In the data rows, zero lies at 7.5, halfway between 7 and 8.
Each pair is two rows. How far apart are they, by a hidden measure? 0 means very close, and 20 very far. Two or three weighted sums of its numbers give each row a place; it is the straight-line distance between the places.
np.array([7., 4., 7., 6., 7., 4., 7., 4., 5., 6., 6., 5., 3., 7.])
np.array([12., 11., 12., 11., 11., 11., 11., 11., 11., 12., 8., 10., 10., 11.]) -> 2
np.array([12., 11., 12., 12., 12., 11., 12., 11., 12., 12., 9., 10., 11., 12.])
np.array([3., 10., 3., 7., 4., 8., 5., 9., 7., 3., 5., 3., 10., 6.]) -> 5
np.array([6., 4., 5., 6., 7., 5., 6., 4., 5., 5., 7., 6., 3., 6.])
np.array([7., 8., 6., 8., 8., 9., 8., 8., 8., 5., 6., 5., 8., 8.]) -> 10
np.array([3., 7., 3., 3., 3., 4., 3., 6., 3., 8., 12., 11., 6., 3.])
np.array([6., 4., 5., 6., 6., 5., 7., 4., 5., 5., 6., 6., 3., 6.]) -> 19
np.array([6., 4., 6., 6., 6., 5., 6., 5., 6., 6., 7., 6., 4., 6.])
np.array([8., 8., 7., 8., 8., 7., 8., 7., 7., 7., 8., 7., 10., 8.]) -> 3
np.array([7., 5., 7., 7., 8., 6., 7., 6., 7., 6., 6., 7., 4., 7.])
np.array([9., 8., 9., 8., 9., 8., 9., 8., 8., 8., 7., 7., 10., 9.]) -> 13
np.array([3., 6., 7., 3., 3., 4., 3., 4., 3., 12., 12., 12., 6., 3.])
np.array([3., 9., 3., 5., 3., 7., 3., 8., 7., 3., 3., 3., 8., 4.]) -> 13
np.array([4., 9., 3., 7., 5., 8., 6., 8., 7., 4., 6., 5., 9., 6.])
np.array([8., 11., 7., 10., 9., 11., 9., 11., 10., 6., 6., 6., 9., 10.]) -> 10
np.array([9., 11., 8., 10., 9., 10., 10., 11., 10., 7., 6., 6., 11., 10.])
np.array([6., 4., 6., 5., 6., 4., 5., 4., 4., 6., 7., 6., 4., 5.]) -> 6
np.array([8., 4., 9., 7., 8., 5., 8., 5., 6., 8., 8., 8., 3., 7.])
np.array([8., 5., 8., 6., 7., 6., 7., 5., 6., 8., 9., 9., 5., 7.]) -> 6
np.array([6., 4., 5., 5., 6., 4., 6., 4., 5., 4., 6., 5., 3., 6.])
np.array([7., 7., 6., 8., 8., 7., 8., 7., 8., 5., 6., 5., 8., 8.]) -> 9
np.array([6., 6., 5., 6., 6., 6., 6., 6., 6., 6., 8., 6., 6., 6.])
np.array([7., 9., 6., 9., 7., 9., 8., 9., 9., 5., 6., 6., 11., 8.]) -> 11
np.array([3., 6., 3., 4., 3., 5., 3., 5., 4., 5., 9., 8., 5., 4.])
np.array([9., 8., 9., 9., 9., 8., 9., 8., 8., 8., 7., 8., 8., 9.]) -> 6
np.array([7., 5., 8., 3., 6., 4., 5., 5., 3., 9., 10., 10., 6., 4.])
np.array([7., 10., 5., 10., 8., 11., 8., 10., 10., 3., 3., 3., 9., 9.]) -> 19
np.array([9., 8., 9., 9., 9., 8., 9., 8., 8., 8., 7., 7., 9., 9.])
np.array([3., 9., 3., 7., 3., 8., 4., 9., 8., 3., 4., 3., 8., 6.]) -> 6
np.array([7., 8., 7., 7., 7., 8., 7., 8., 7., 7., 7., 7., 9., 7.])
np.array([9., 4., 9., 6., 8., 5., 8., 4., 6., 9., 8., 9., 3., 7.]) -> 4
np.array([11., 11., 10., 12., 11., 11., 11., 11., 12., 8., 6., 7., 11., 12.])
np.array([8., 7., 7., 8., 8., 7., 8., 7., 8., 7., 8., 7., 8., 8.]) -> 9
np.array([6., 4., 4., 6., 6., 5., 7., 4., 6., 4., 5., 4., 3., 7.])
np.array([7., 6., 7., 7., 7., 6., 8., 6., 6., 8., 8., 8., 6., 7.]) -> 7
np.array([3., 9., 3., 7., 3., 8., 5., 9., 7., 3., 3., 3., 9., 6.])
np.array([10., 9., 10., 9., 9., 9., 9., 9., 9., 8., 7., 8., 8., 9.]) -> 3
np.array([12., 11., 12., 11., 12., 11., 11., 11., 11., 11., 9., 10., 11., 11.])
np.array([9., 9., 9., 8., 9., 9., 9., 9., 8., 9., 8., 8., 10., 8.]) -> 6
np.array([5., 9., 3., 9., 7., 10., 8., 10., 9., 3., 3., 3., 8., 8.])
np.array([5., 7., 4., 6., 5., 7., 6., 7., 6., 4., 6., 6., 7., 6.]) -> 3
np.array([8., 7., 7., 9., 8., 8., 9., 7., 8., 5., 5., 5., 8., 9.])
np.array([12., 10., 12., 11., 12., 11., 11., 11., 11., 12., 9., 10., 10., 11.]) -> 12
np.array([11., 11., 11., 10., 11., 11., 11., 11., 10., 10., 8., 9., 11., 10.])
np.array([10., 7., 9., 8., 9., 7., 8., 7., 8., 8., 6., 7., 8., 8.]) -> 2
np.array([8., 4., 7., 6., 7., 5., 7., 4., 6., 7., 6., 7., 3., 7.])
np.array([4., 4., 6., 3., 3., 4., 3., 4., 3., 9., 10., 10., 4., 3.]) -> 11
np.array([9., 9., 8., 9., 9., 9., 9., 9., 9., 7., 6., 6., 9., 9.])
np.array([9., 9., 9., 9., 9., 9., 9., 9., 9., 8., 8., 8., 11., 9.]) -> 9
np.array([8., 10., 7., 10., 9., 11., 10., 11., 11., 5., 5., 5., 9., 10.])
np.array([7., 4., 8., 6., 8., 4., 7., 4., 5., 6., 7., 7., 3., 7.]) -> 9
np.array([11., 11., 10., 11., 11., 11., 11., 11., 11., 10., 8., 8., 11., 11.])
np.array([8., 9., 7., 9., 9., 9., 8., 10., 9., 7., 7., 7., 8., 9.]) -> 10
np.array([11., 11., 12., 11., 11., 11., 11., 11., 11., 10., 8., 9., 11., 11.])
np.array([8., 5., 7., 7., 8., 6., 8., 6., 7., 7., 6., 8., 5., 7.]) -> 6
np.array([10., 9., 10., 10., 10., 9., 9., 9., 9., 8., 7., 7., 8., 9.])
np.array([6., 7., 6., 7., 6., 7., 6., 7., 7., 6., 7., 6., 7., 7.]) -> 5
np.array([8., 10., 8., 9., 8., 10., 9., 10., 9., 8., 7., 8., 8., 9.])
np.array([11., 11., 10., 11., 11., 11., 11., 11., 11., 9., 7., 8., 9., 11.]) -> 1
np.array([3., 6., 3., 3., 3., 5., 3., 6., 4., 6., 9., 8., 7., 3.])
np.array([8., 6., 9., 7., 8., 7., 8., 6., 7., 9., 9., 9., 7., 7.]) -> 11
np.array([8., 7., 7., 7., 8., 7., 8., 7., 7., 6., 5., 6., 6., 8.])
np.array([11., 11., 11., 11., 11., 11., 11., 11., 11., 11., 9., 9., 11., 11.]) -> 9
np.array([11., 11., 12., 11., 11., 11., 11., 11., 11., 11., 8., 9., 10., 11.])
np.array([9., 10., 9., 9., 9., 10., 9., 9., 9., 8., 7., 7., 9., 9.]) -> 2
np.array([8., 11., 7., 11., 9., 11., 9., 11., 11., 5., 5., 5., 11., 10.])
np.array([6., 4., 6., 7., 7., 6., 7., 5., 7., 6., 6., 6., 3., 7.]) -> 6
np.array([7., 4., 7., 6., 7., 4., 7., 4., 5., 6., 6., 7., 3., 7.])
np.array([9., 8., 8., 8., 9., 8., 8., 8., 8., 8., 7., 7., 10., 8.]) -> 14
np.array([7., 5., 7., 7., 7., 7., 7., 6., 7., 5., 6., 6., 6., 7.])
np.array([8., 7., 7., 8., 8., 8., 8., 7., 8., 6., 7., 6., 9., 8.]) -> 3
np.array([9., 11., 9., 11., 10., 11., 11., 11., 12., 7., 6., 7., 9., 11.])
np.array([7., 8., 7., 8., 8., 8., 8., 8., 8., 6., 6., 6., 9., 8.]) -> 7
np.array([4., 5., 5., 3., 3., 4., 3., 4., 3., 7., 9., 8., 5., 3.])
np.array([3., 6., 6., 3., 3., 4., 3., 4., 3., 12., 12., 12., 5., 3.]) -> 9
np.array([8., 8., 8., 9., 9., 9., 9., 9., 9., 7., 6., 6., 8., 9.])
np.array([7., 4., 7., 7., 7., 6., 7., 5., 6., 7., 7., 7., 4., 7.]) -> 1
np.array([6., 9., 5., 9., 7., 9., 8., 9., 9., 4., 5., 5., 8., 8.])
np.array([12., 11., 12., 11., 11., 11., 11., 11., 11., 11., 9., 10., 11., 11.]) -> 5
np.array([12., 11., 12., 11., 11., 11., 11., 11., 11., 12., 10., 11., 11., 10.])
np.array([9., 10., 9., 9., 9., 10., 9., 10., 10., 9., 7., 8., 10., 9.]) -> 3
np.array([7., 6., 6., 7., 7., 7., 7., 7., 7., 6., 7., 6., 7., 7.])
np.array([9., 11., 7., 12., 10., 11., 10., 11., 12., 5., 4., 4., 12., 11.]) -> 8
np.array([8., 8., 7., 8., 9., 8., 9., 8., 8., 6., 6., 6., 8., 9.])
np.array([8., 8., 8., 9., 8., 8., 9., 8., 9., 7., 6., 7., 9., 9.]) -> 7
np.array([4., 5., 4., 5., 5., 5., 5., 5., 5., 3., 6., 5., 4., 5.])
np.array([3., 5., 7., 3., 3., 4., 3., 4., 3., 12., 12., 12., 5., 3.]) -> 14
np.array([10., 7., 10., 8., 9., 8., 9., 7., 8., 10., 10., 10., 8., 9.])
np.array([8., 8., 6., 9., 8., 9., 8., 9., 9., 6., 6., 6., 7., 9.]) -> 15
np.array([11., 11., 11., 11., 10., 11., 10., 11., 11., 9., 8., 9., 10., 10.])
np.array([7., 11., 5., 10., 8., 11., 9., 11., 11., 3., 3., 3., 10., 10.]) -> 6
np.array([11., 11., 11., 11., 10., 11., 10., 11., 11., 10., 8., 9., 12., 10.])
np.array([12., 11., 12., 11., 12., 11., 12., 11., 11., 12., 10., 11., 10., 11.]) -> 9
np.array([3., 8., 3., 5., 3., 7., 3., 7., 6., 3., 5., 3., 7., 4.])
np.array([7., 4., 8., 6., 7., 5., 7., 4., 6., 8., 9., 8., 3., 7.]) -> 3
np.array([7., 4., 7., 6., 8., 5., 7., 5., 6., 8., 8., 7., 3., 7.])
np.array([3., 7., 3., 3., 3., 5., 3., 6., 3., 4., 10., 8., 6., 3.]) -> 6
np.array([10., 11., 10., 10., 10., 11., 10., 11., 11., 8., 7., 8., 10., 10.])
np.array([5., 5., 6., 3., 4., 4., 4., 4., 3., 8., 11., 10., 5., 3.]) -> 11
np.array([7., 4., 7., 6., 7., 5., 7., 5., 6., 6., 8., 7., 4., 7.])
np.array([6., 4., 6., 6., 7., 5., 7., 4., 5., 7., 7., 7., 3., 6.]) -> 5
np.array([10., 9., 9., 9., 9., 9., 9., 9., 9., 9., 7., 8., 9., 9.])
np.array([11., 10., 11., 9., 10., 9., 10., 9., 10., 9., 7., 8., 10., 10.]) -> 5
np.array([7., 6., 6., 6., 7., 6., 7., 6., 6., 6., 7., 7., 7., 7.])
np.array([8., 9., 8., 9., 9., 9., 9., 9., 9., 7., 8., 7., 10., 9.]) -> 5
np.array([3., 6., 8., 3., 3., 4., 3., 5., 3., 12., 12., 12., 6., 3.])
np.array([7., 4., 7., 5., 6., 4., 6., 4., 5., 8., 8., 8., 3., 6.]) -> 13
np.array([8., 7., 9., 7., 8., 7., 8., 7., 7., 9., 8., 8., 9., 7.])
np.array([7., 5., 9., 3., 6., 4., 4., 4., 3., 10., 9., 10., 7., 4.]) -> 6
np.array([3., 8., 3., 5., 3., 7., 3., 8., 6., 3., 4., 3., 8., 4.])
np.array([3., 6., 6., 3., 3., 4., 3., 5., 3., 12., 12., 12., 7., 3.]) -> 15
np.array([7., 4., 7., 6., 7., 4., 7., 4., 5., 7., 8., 8., 3., 6.])
np.array([9., 8., 8., 8., 9., 8., 9., 8., 8., 7., 6., 7., 9., 8.]) -> 10
np.array([10., 10., 10., 10., 10., 9., 10., 10., 10., 9., 8., 8., 11., 9.])
np.array([6., 5., 6., 5., 6., 5., 6., 5., 5., 6., 7., 7., 5., 5.]) -> 4
np.array([9., 9., 9., 9., 9., 10., 9., 10., 10., 8., 7., 7., 10., 9.])
np.array([8., 4., 8., 6., 6., 4., 6., 4., 5., 7., 6., 7., 3., 6.]) -> 16
np.array([12., 11., 11., 12., 12., 11., 12., 11., 12., 9., 6., 7., 10., 12.])
np.array([4., 5., 5., 3., 3., 4., 3., 5., 3., 8., 11., 10., 5., 3.]) -> 13
np.array([7., 4., 7., 7., 7., 5., 7., 4., 6., 7., 7., 7., 4., 7.])
np.array([12., 11., 12., 12., 12., 11., 11., 11., 12., 10., 7., 8., 10., 11.]) -> 2
np.array([7., 4., 6., 5., 7., 4., 6., 4., 4., 6., 8., 7., 4., 6.])
np.array([7., 4., 6., 6., 7., 5., 7., 4., 5., 6., 8., 6., 3., 7.]) -> 4
np.array([10., 10., 9., 10., 10., 10., 10., 10., 10., 7., 6., 7., 9., 10.])
np.array([7., 5., 8., 6., 7., 5., 7., 5., 6., 7., 8., 7., 3., 7.]) -> 5
np.array([9., 7., 9., 8., 9., 7., 8., 7., 7., 9., 9., 9., 8., 8.])
np.array([7., 9., 6., 9., 8., 9., 8., 9., 9., 6., 7., 6., 7., 9.]) -> 10
np.array([8., 9., 8., 9., 9., 9., 9., 9., 9., 7., 7., 7., 11., 9.])
np.array([11., 11., 11., 11., 11., 11., 11., 11., 11., 10., 9., 9., 10., 11.]) -> 10
np.array([6., 7., 4., 8., 7., 8., 7., 8., 8., 3., 4., 3., 6., 8.])
np.array([7., 6., 6., 7., 7., 6., 7., 6., 6., 6., 7., 6., 7., 7.]) -> 8
np.array([4., 5., 5., 3., 3., 4., 3., 4., 3., 8., 12., 11., 5., 3.])
np.array([8., 4., 9., 7., 7., 5., 8., 4., 6., 8., 8., 8., 3., 7.]) -> 9
np.array([6., 4., 6., 5., 6., 4., 5., 4., 5., 7., 7., 7., 3., 5.])
np.array([9., 8., 8., 8., 9., 8., 9., 8., 8., 8., 7., 8., 7., 9.]) -> 6
np.array([7., 4., 6., 6., 7., 5., 7., 4., 6., 5., 6., 5., 3., 7.])
np.array([12., 11., 12., 12., 12., 11., 12., 11., 11., 12., 12., 12., 10., 12.]) -> 6
np.array([4., 5., 5., 3., 3., 4., 3., 5., 3., 8., 10., 10., 6., 3.])
np.array([11., 11., 10., 11., 11., 11., 11., 11., 11., 8., 6., 7., 10., 11.]) -> 12
np.array([4., 4., 4., 3., 3., 4., 4., 4., 3., 6., 8., 8., 4., 3.])
np.array([7., 4., 6., 6., 7., 5., 7., 4., 5., 7., 7., 7., 3., 7.]) -> 8
np.array([12., 11., 12., 12., 12., 11., 11., 11., 12., 11., 9., 9., 9., 11.])
np.array([3., 7., 5., 3., 3., 4., 3., 6., 3., 11., 12., 12., 7., 3.]) -> 13
np.array([11., 11., 11., 11., 11., 11., 10., 11., 11., 10., 8., 9., 11., 11.])
np.array([3., 7., 3., 3., 3., 5., 3., 6., 4., 4., 8., 7., 6., 3.]) -> 9
np.array([7., 6., 7., 8., 7., 7., 7., 6., 7., 5., 7., 6., 6., 8.])
np.array([7., 9., 6., 8., 7., 9., 8., 9., 8., 6., 7., 6., 10., 8.]) -> 6
np.array([12., 11., 12., 12., 12., 11., 12., 11., 12., 11., 9., 10., 12., 12.])
np.array([3., 6., 7., 3., 3., 4., 3., 4., 3., 12., 12., 12., 7., 3.]) -> 14
np.array([10., 10., 10., 10., 10., 10., 10., 10., 10., 10., 9., 9., 11., 10.])
np.array([8., 9., 8., 9., 9., 10., 9., 9., 9., 8., 7., 8., 10., 9.]) -> 3
np.array([8., 6., 7., 7., 8., 6., 8., 6., 7., 8., 8., 8., 7., 7.])
np.array([11., 11., 10., 12., 11., 11., 11., 11., 12., 8., 5., 7., 11., 12.]) -> 14
np.array([7., 4., 6., 6., 7., 5., 7., 4., 6., 6., 7., 7., 3., 7.])
np.array([3., 5., 7., 3., 3., 4., 3., 4., 3., 12., 12., 12., 5., 3.]) -> 15
np.array([12., 11., 12., 12., 12., 11., 11., 11., 11., 11., 8., 9., 11., 11.])
np.array([8., 11., 7., 10., 9., 11., 9., 11., 11., 5., 5., 5., 11., 10.]) -> 7
np.array([7., 4., 8., 6., 7., 5., 6., 4., 5., 6., 7., 6., 4., 6.])
np.array([11., 11., 11., 11., 11., 11., 11., 11., 11., 9., 8., 8., 11., 11.]) -> 2
np.array([11., 10., 12., 10., 10., 10., 10., 10., 10., 11., 10., 11., 11., 10.])
np.array([8., 9., 7., 8., 8., 8., 8., 9., 9., 5., 5., 6., 10., 8.]) -> 4
np.array([6., 5., 6., 4., 5., 4., 5., 5., 4., 6., 7., 7., 5., 5.])
np.array([8., 5., 7., 7., 7., 6., 7., 5., 6., 7., 7., 6., 5., 7.]) -> 6
np.array([9., 9., 8., 9., 9., 9., 9., 9., 9., 7., 7., 6., 9., 9.])
np.array([8., 7., 9., 7., 8., 7., 8., 7., 7., 8., 6., 7., 7., 7.]) -> 4
np.array([3., 6., 3., 3., 3., 5., 3., 6., 4., 3., 8., 5., 5., 3.])
np.array([7., 6., 6., 7., 7., 7., 7., 6., 7., 5., 6., 6., 7., 7.]) -> 13
np.array([7., 10., 6., 9., 8., 10., 9., 10., 10., 5., 5., 5., 10., 9.])
np.array([11., 11., 11., 11., 10., 11., 10., 11., 11., 10., 9., 10., 11., 10.]) -> 3
np.array([3., 7., 5., 3., 3., 4., 3., 6., 3., 10., 12., 12., 7., 3.])
np.array([3., 6., 9., 3., 3., 4., 3., 5., 3., 12., 12., 12., 7., 3.]) -> 16
np.array([10., 10., 10., 10., 10., 10., 10., 10., 10., 9., 8., 8., 10., 10.])
np.array([12., 11., 12., 12., 12., 11., 12., 11., 12., 12., 10., 11., 12., 12.]) -> 4
np.array([8., 6., 8., 7., 8., 7., 8., 7., 7., 8., 7., 7., 8., 7.])
np.array([3., 6., 8., 3., 3., 4., 3., 4., 3., 12., 12., 12., 7., 3.]) -> 9
np.array([12., 10., 12., 11., 11., 11., 11., 11., 11., 11., 8., 9., 9., 11.])
np.array([8., 9., 7., 9., 8., 9., 8., 9., 9., 6., 7., 6., 9., 8.]) -> 3
np.array([10., 10., 10., 9., 9., 9., 9., 9., 9., 9., 7., 8., 11., 9.])
np.array([10., 10., 10., 10., 10., 10., 10., 10., 10., 9., 8., 8., 9., 10.]) -> 6
np.array([7., 8., 6., 7., 7., 8., 7., 8., 7., 5., 4., 5., 9., 7.])
np.array([7., 5., 6., 7., 7., 6., 7., 6., 6., 6., 7., 7., 7., 7.]) -> 2
np.array([12., 11., 12., 11., 12., 11., 11., 11., 11., 11., 8., 9., 12., 11.])
np.array([9., 10., 8., 9., 9., 10., 9., 10., 10., 7., 7., 7., 10., 9.]) -> 2
np.array([8., 9., 8., 9., 8., 9., 9., 9., 9., 7., 8., 7., 9., 9.])
np.array([9., 10., 9., 10., 9., 10., 9., 10., 10., 9., 8., 8., 11., 10.]) -> 1
